128 stands for zero in the data rows.
Some points:
[126.  94. 116. 172. 177. 141. 212.  87. 141. 141. 145. 113.  94. 103. 127. 126. 118. 140. 120. 134. 112. 156. 133. 107. 137. 145. 133. 120. 117. 140. 103. 130.]
[105. 117. 106. 119. 120.  82. 142. 138. 124.  87. 175. 138. 153. 153. 180. 150. 120. 133. 125. 123. 148. 126. 114. 126. 121. 116. 123. 123. 108. 111. 133. 116.]
[129. 125. 135. 130. 122. 120. 114. 122. 108. 114. 124. 117. 103. 145. 139. 155. 162. 175.  91. 149. 124. 129. 118.  68. 231. 150. 151. 155. 159. 136. 126. 121.]
[121. 108. 146.  86. 138. 204. 136. 161. 128. 121. 130. 126. 123. 126. 135. 101.  88. 109. 152. 156. 125. 121. 134. 116. 123. 147. 130. 131. 129. 118. 109. 118.]
[113. 111. 118. 121. 119. 105. 103. 103. 103. 123. 120. 118. 125. 102. 169. 138. 187.  84. 177. 141. 126. 116. 114. 139. 132. 106. 115. 128. 131. 103. 116. 146.]
[162. 167. 161. 108. 110. 126. 152. 111. 137.  88.  87. 192. 112. 142. 156. 105.  98. 112. 104. 100. 118. 118. 123. 115. 125. 113. 116. 118. 127. 112. 130. 118.]
[132. 123. 124. 107. 139. 147. 167. 134. 171. 122. 134. 113. 116. 126. 122. 122. 163. 132. 115. 140. 161.  86.  92. 197. 155. 137. 196. 148. 183. 148.  98.  88.]
[127. 141. 115. 113. 117. 109. 110. 151. 173. 128. 174. 142. 129. 132. 104. 115. 113. 125. 149. 120. 128. 132.  83. 141. 139. 121. 144. 187. 166. 106. 120. 230.]
[128. 119. 126. 125. 115. 124. 119. 112. 100. 115. 112. 127. 123. 119. 122. 138. 106. 127. 116.  80.  79. 121. 134. 141. 126. 121. 245. 158. 149. 100. 136. 188.]
[164. 142. 145. 159. 116. 165. 162.  94. 105. 160. 124. 146. 160. 132. 126. 112. 103. 104. 117. 127. 111. 121. 112. 121. 130. 115. 120. 120. 127. 122. 133. 120.]
[131. 133. 131. 113. 122. 121. 116. 119. 122. 125. 117. 109. 128. 123. 103.  94. 107. 147. 194. 115. 185. 212. 116. 179. 192. 108. 114. 145.  70. 154. 148. 129.]
[119. 124. 143.  98. 110. 125. 147. 129. 117. 136. 128. 129. 167. 132. 169. 110. 176. 218. 133. 127. 109. 114. 158. 147. 125. 104. 131. 141. 102. 119. 129. 153.]
[144. 143. 146.  67. 111. 121. 120. 119.  94. 132. 115. 104. 139.  98. 124. 181. 122. 123. 126. 160. 122. 106. 119. 120. 115. 108. 113. 124. 108. 109. 114. 121.]
[165. 138. 119. 137. 154. 121. 101. 164. 135. 179. 100. 108. 129. 184. 128. 117. 109. 159. 164. 128. 103. 137. 153. 130. 113. 134. 144. 111. 140. 133.  96. 119.]
[124. 123. 120. 123. 117.  99. 113. 123. 146. 162. 151. 158. 133. 120. 109. 124. 109. 105. 125. 131.  96. 115. 116. 146. 144. 135.  62. 213. 216. 175. 131. 108.]
[168. 160. 180. 149. 201. 110.  75.  96.  84. 120. 110. 113. 102. 114. 115. 108. 139. 134. 102. 143. 130. 123. 113. 162. 107. 115. 121. 148. 131.  96. 123. 111.]
[190. 107. 220. 203. 131. 130. 143. 123. 123. 116. 136. 119. 144. 104. 137. 136. 144. 125. 115. 129. 114. 134. 117. 125. 122. 118. 118. 128. 123. 119. 129. 133.]
[126. 112. 118. 130. 126. 116. 119. 106. 103. 111. 122. 119. 112. 130. 124. 114. 104. 104. 109. 151. 104. 101.  96. 106.  95. 172. 138. 204.  79. 186. 192. 169.]
[183. 138. 110. 117. 173. 168. 147. 181. 140. 115. 116. 159. 182. 135. 103. 131. 160. 108. 129. 160. 159. 134. 144. 101. 127. 128. 134. 134. 111. 132. 122. 130.]
[134. 119. 128. 113. 114. 127. 124. 114. 122. 105. 113. 121. 103. 117. 134. 118. 104. 133. 110. 121. 174. 166. 165. 131.  92.  38. 120. 136. 159. 240. 145. 160.]
[112. 146. 128. 123. 157. 115.  94. 138. 132. 123. 153. 158. 101. 125. 136. 178. 139. 161. 108. 117. 102. 164. 155.  99. 142. 112. 137. 129. 110. 138. 136. 114.]
[150. 145. 122. 103. 196. 115. 159. 139. 141. 134. 133. 160. 118. 106. 116. 169. 143.  95. 154. 135. 119. 135. 118. 117. 126. 119. 119. 121. 108. 131. 122. 135.]
[127. 114. 119. 110. 102. 115. 114. 118. 116. 108. 130.  97. 112. 115. 102. 138. 140. 140. 134. 153. 124. 204.  89. 154.  62. 189. 123. 103. 132. 104. 130. 116.]
[132. 137. 131. 125. 123. 127. 104. 120. 113. 133.  90. 131. 145. 125. 141. 186. 154. 201. 168. 143. 178. 117.  92. 138. 145. 142. 122.  99. 146. 155. 185. 110.]
[126. 119. 100. 116. 138. 139. 163. 166. 146. 142. 125. 102. 103. 122. 126. 122. 142. 117. 103. 144. 111. 127. 134. 123. 152. 108. 120.  94. 173. 122. 249. 185.]
[165. 105. 124. 122.  88. 151.  75. 145. 182.  97. 175. 157. 143.  77. 114. 139. 126. 125. 114. 113. 115. 110. 121. 116. 123. 130. 119.  99. 114. 132. 121. 116.]
[133. 125. 126. 128. 119. 128. 114. 110. 124. 115. 121. 124. 127. 121. 125. 108. 129.  74. 141. 154.  92. 177. 195. 198. 223. 139. 135.  87. 124. 101. 157. 133.]
[101. 105. 110. 123. 100. 113. 136. 118. 113. 155. 111. 156. 127. 167. 112.  77. 165. 111. 112. 135. 130. 103. 131. 118. 128. 113. 117. 124. 114. 116. 128.  99.]
[ 71. 216. 141. 146.  82. 173. 117. 141. 115. 132. 132. 122.  99. 105. 103. 112. 112. 122. 109. 127. 110. 102. 119. 115. 133. 131. 111. 119. 107. 135. 131. 139.]
[118. 111. 112. 100. 107. 132. 123. 104. 151. 117. 120. 150. 105. 119. 163.  79. 180. 128. 131. 135. 146. 139. 105. 121. 115. 150. 121. 120. 108. 116. 108. 111.]
[159. 130. 135. 104. 113. 101. 175. 198.  86. 191. 131. 142.  96. 123. 104. 123. 111. 125. 111. 106. 118. 112. 113. 119. 127. 130. 117. 112. 113. 131. 117. 124.]
[127. 120. 129. 153. 112. 113. 117. 144. 125. 122. 124. 126. 161. 148. 104. 142. 109. 124. 124. 107. 109. 119. 115. 116. 126. 114. 119. 115. 120. 120. 126. 114.]
[105. 129. 108. 126. 154. 125. 128. 142. 143. 131. 133.  93. 202. 130. 137. 150. 102. 118. 133. 113. 134. 116. 122. 107. 128. 112. 120. 119. 117. 123. 129. 120.]
[127. 137. 104. 142. 117. 125. 138. 144. 143. 131. 143. 128. 122. 116. 183. 119. 103. 182.  93. 196. 114. 155. 117. 178. 122. 123. 117. 146. 115. 122. 117. 123.]
[108.  98. 124. 117. 111. 111. 116. 112. 100. 122. 102. 116. 129. 117. 130. 134. 113. 131. 138. 106. 150.  94. 115. 131. 122. 101. 119. 110. 162.  95. 121. 155.]
[122. 103. 105. 172. 118. 142. 128. 139. 146. 159. 138. 162. 143. 106. 136. 129. 142. 127. 133. 109. 127. 106. 123. 120. 128. 120. 120. 113. 111. 128. 129. 127.]
[132. 124. 130. 126. 116. 120. 116. 121. 112. 120. 120. 110. 126. 105. 128. 126. 141. 133. 146. 142. 111. 138. 143. 121. 164. 138. 148. 154. 156. 171. 122. 109.]
[124. 127. 126. 132. 126. 131. 101. 142. 167. 148. 137. 102. 122. 149. 126. 143. 172. 117. 134. 143. 122.  96. 195. 154. 108. 116. 150. 159.  97. 145. 105. 119.]
[134. 122. 118. 177. 144. 115.  95. 197. 100. 115. 138. 139. 110. 116. 135.  96. 123. 124. 129. 133. 146. 100. 119. 127. 132. 122. 120. 114. 124. 120. 113. 123.]
[119. 128. 132. 165. 144. 164. 158. 138. 127. 162. 145. 183.  61. 156. 156. 178. 137. 115. 167. 110. 150. 138. 117. 154. 108. 129. 124. 115. 125. 124. 123. 144.]
[145. 127. 126. 117. 114. 118. 131. 122. 130. 105. 133. 114. 100. 117. 129. 147.  96. 143. 143. 119. 164. 121. 244. 167. 149. 201.  91. 148. 139. 103. 114. 130.]
[109. 108. 108. 123. 105. 107. 111. 138. 108. 141.  94. 149. 157. 102. 175. 127. 137. 102. 115. 113.  98. 168. 131. 120. 128. 117. 153. 113. 124. 153.  81. 113.]
[171. 187.  86.  96. 133. 134. 125. 110. 123. 111. 140.  98. 112. 160. 146. 121. 172. 112. 102.  95. 116. 126. 117. 116. 115. 114. 116. 123. 113. 116. 129. 117.]
[107. 164. 144. 150. 110. 101. 138. 136. 110. 126. 131. 106. 105. 113. 107. 119. 155. 129. 137. 107. 152. 131. 145. 101. 117. 139. 120. 113. 145. 117. 102. 105.]
[124. 125. 104. 124. 159.  93. 112. 135. 128. 104. 114. 151. 122. 134. 157. 120. 121. 136. 143. 113. 141. 113. 127. 116. 119. 128. 129. 117. 125. 110. 119. 118.]
[ 98. 113. 150. 129. 108. 108. 154. 126. 158. 106. 110.  82. 135. 163. 169. 199. 117.  97. 120. 163. 147. 123. 125. 127. 115. 114. 124. 121. 121. 119. 117. 118.]
[123. 122. 124. 125. 126. 114. 118. 113. 109. 116. 121. 121. 128. 122. 117. 110.  93. 107. 110. 130. 188. 138. 115. 118. 196. 180. 168. 137. 114. 148.  89. 152.]
[128. 124. 128. 125. 134. 139. 120. 111.  99. 108.  92. 129. 170. 169. 157. 148. 173. 130. 131.  85. 102. 113. 127. 140. 123. 206.  75. 130. 151. 187. 127. 212.]
[126. 137. 115. 132. 122. 152. 144. 147. 144. 158. 105. 143. 159. 115. 161. 135. 127. 129. 141. 106. 151. 172. 143. 107. 115. 171. 159. 217. 175.  87. 178.  82.]
[153. 143. 115. 168. 115. 205. 145. 155.  94. 136. 148. 103. 119. 129. 153. 151. 130. 130. 115. 122. 157. 137. 122. 143. 128. 115. 127. 139. 120. 129. 107. 136.]
[147. 134.  86. 132. 139. 135. 106. 108. 131. 146. 136.  93. 137. 107. 119. 130. 104. 141. 131. 114. 118. 110. 114. 107. 125. 121. 113. 111. 116. 118. 115. 121.]
[113. 140. 124. 130. 127. 105. 109.  98. 120. 171. 150. 166. 171. 135. 101. 122. 124. 106.  53. 158. 214. 159. 183. 146. 106. 149. 146. 114. 142. 114. 130. 169.]
[129. 114. 170. 117. 133. 164. 145. 107. 129. 151. 216. 150. 173. 164. 113. 136. 158. 163. 139. 115. 133. 127. 135. 130. 123. 119. 134. 114. 127. 128. 139. 125.]
[104. 133. 110. 114. 147. 118. 140.  94. 103. 129. 167. 189. 155. 133. 155. 115.  96. 174. 172. 183. 113.  98. 141. 122. 121. 121. 126. 113. 124. 117. 124. 120.]
[141.  85. 125. 113. 130. 141.  86. 124. 110. 112. 166.  99. 113. 208. 147. 106. 102. 111. 104.  97. 125. 132. 116. 111. 123. 111. 110. 122. 128. 105. 135.  99.]
[ 91. 120. 115. 115. 162. 112. 154. 106. 142. 175. 139. 104. 135. 121. 107. 112. 128. 122. 106.  98. 106. 137. 125. 130. 119. 124. 123. 121. 128. 138. 121. 121.]
[135. 128. 125. 124. 113. 124. 111. 113. 123. 111. 125. 113. 110. 129. 117. 104. 129. 137. 169. 189. 128. 143. 139.  77.  95. 134. 165.  80. 199. 165. 140. 160.]
[121. 100. 119. 122. 109. 109. 156. 183. 129. 114.  93. 126. 131. 125.  84. 120. 112. 145. 111. 145. 107. 144. 133. 169. 115. 135. 128. 121. 114. 120. 120. 120.]
Along one direction, these points spread out more than along any other. Take the direction at right angles to it along which they spread out most. Go by this last direction. For each point below, how far along it does it lie, from 0 to 99? 50 is the average, and the first point above lies past it. One standard deviation of the points above along it is 16.
[111. 192. 111. 176. 149. 154. 138. 102. 148.  98. 105.  98. 137. 120. 115. 116. 122. 129. 131. 130. 112. 119. 120. 134. 122. 118. 120. 121. 125. 120. 110. 126.] 50
[ 88. 136. 143. 156. 194. 165. 147. 150. 117.  70.  94. 117. 128. 123. 106. 108. 118. 132. 108. 117. 120. 112. 128. 144. 123. 117. 117. 124. 147. 126. 125. 117.] 47
[138. 149. 159. 175. 131. 119. 116. 132. 222. 148. 104. 155. 141. 165. 146. 125. 110. 130. 125. 125. 122. 128. 110. 123. 127. 130. 126. 108. 118. 130. 138. 134.] 45
[131. 134. 160. 148. 105. 116. 162. 115. 129. 116. 121. 107. 119. 162.  93. 132. 146. 125. 193. 156. 143. 121. 141.  97. 128. 118. 134. 159. 112. 117. 120. 129.] 56
[187. 181. 177. 114. 133.  82. 149. 122. 148. 119. 137. 121. 137. 115. 123. 108. 109. 117. 118. 114. 116. 118. 115. 115. 121. 129. 120. 109. 124. 124. 124. 121.] 43
[152. 127. 122. 107. 109. 145. 125.  97. 146. 188. 136.  94. 123.  97. 149. 113.  95. 112. 117. 105. 124. 105. 115. 114. 127. 122. 114. 107. 123. 121. 120. 115.] 43
[118. 100. 106. 107. 112. 142.  93.  88. 123. 145.  83. 161. 106. 168.  95. 181. 122. 126. 112. 163. 115. 128. 114. 136. 135. 109. 120. 128. 112. 109. 110. 112.] 54
[ 80. 134. 170. 106. 149. 164. 113. 127. 135. 115. 121. 142. 120.  98. 110. 131. 120. 122. 132.  96. 115. 153. 135. 118. 113. 127. 128. 133. 136. 125. 124. 108.] 50
[122. 104.  87. 128.  96. 118. 147.  96. 145. 100. 118. 147. 124. 142.  74. 143. 134. 156. 129.  94. 119. 130. 122. 114. 120. 112. 113. 118. 115. 113. 112. 113.] 48
[130. 106. 114. 151. 121. 125. 115. 124. 126. 121. 106. 108. 102.  83. 100. 108. 149. 141. 150. 142. 153. 129. 143.  94.  98. 100. 104. 149. 112.  90. 149. 134.] 51
[109. 114. 110. 138. 119. 113. 150. 142.  93.  90. 173. 132. 146. 133. 103. 125. 127.  96. 124. 117. 109. 126. 120. 140. 130. 123. 115. 127. 146. 139. 132. 103.] 42
[ 84.  73. 162.  96. 160. 144. 130. 150. 175. 144. 105. 105. 102.  97. 117. 102. 115. 129. 102. 108. 131. 101. 121. 106. 133. 139. 112. 118. 105. 124. 134. 145.] 41
[129. 129. 124. 133. 122. 109. 115. 111. 114. 119. 131. 126. 116. 118. 121. 124. 112. 109. 139.  97. 128.  83. 145. 169. 118. 171. 209. 123. 114. 181. 204.  92.] 44
[ 87. 148. 169. 125. 130. 125. 117. 171. 145. 167. 167. 138. 149. 156. 149. 134. 147. 112. 139. 144. 118. 152. 114. 122. 125. 134. 133. 112. 114. 136. 127. 127.] 52
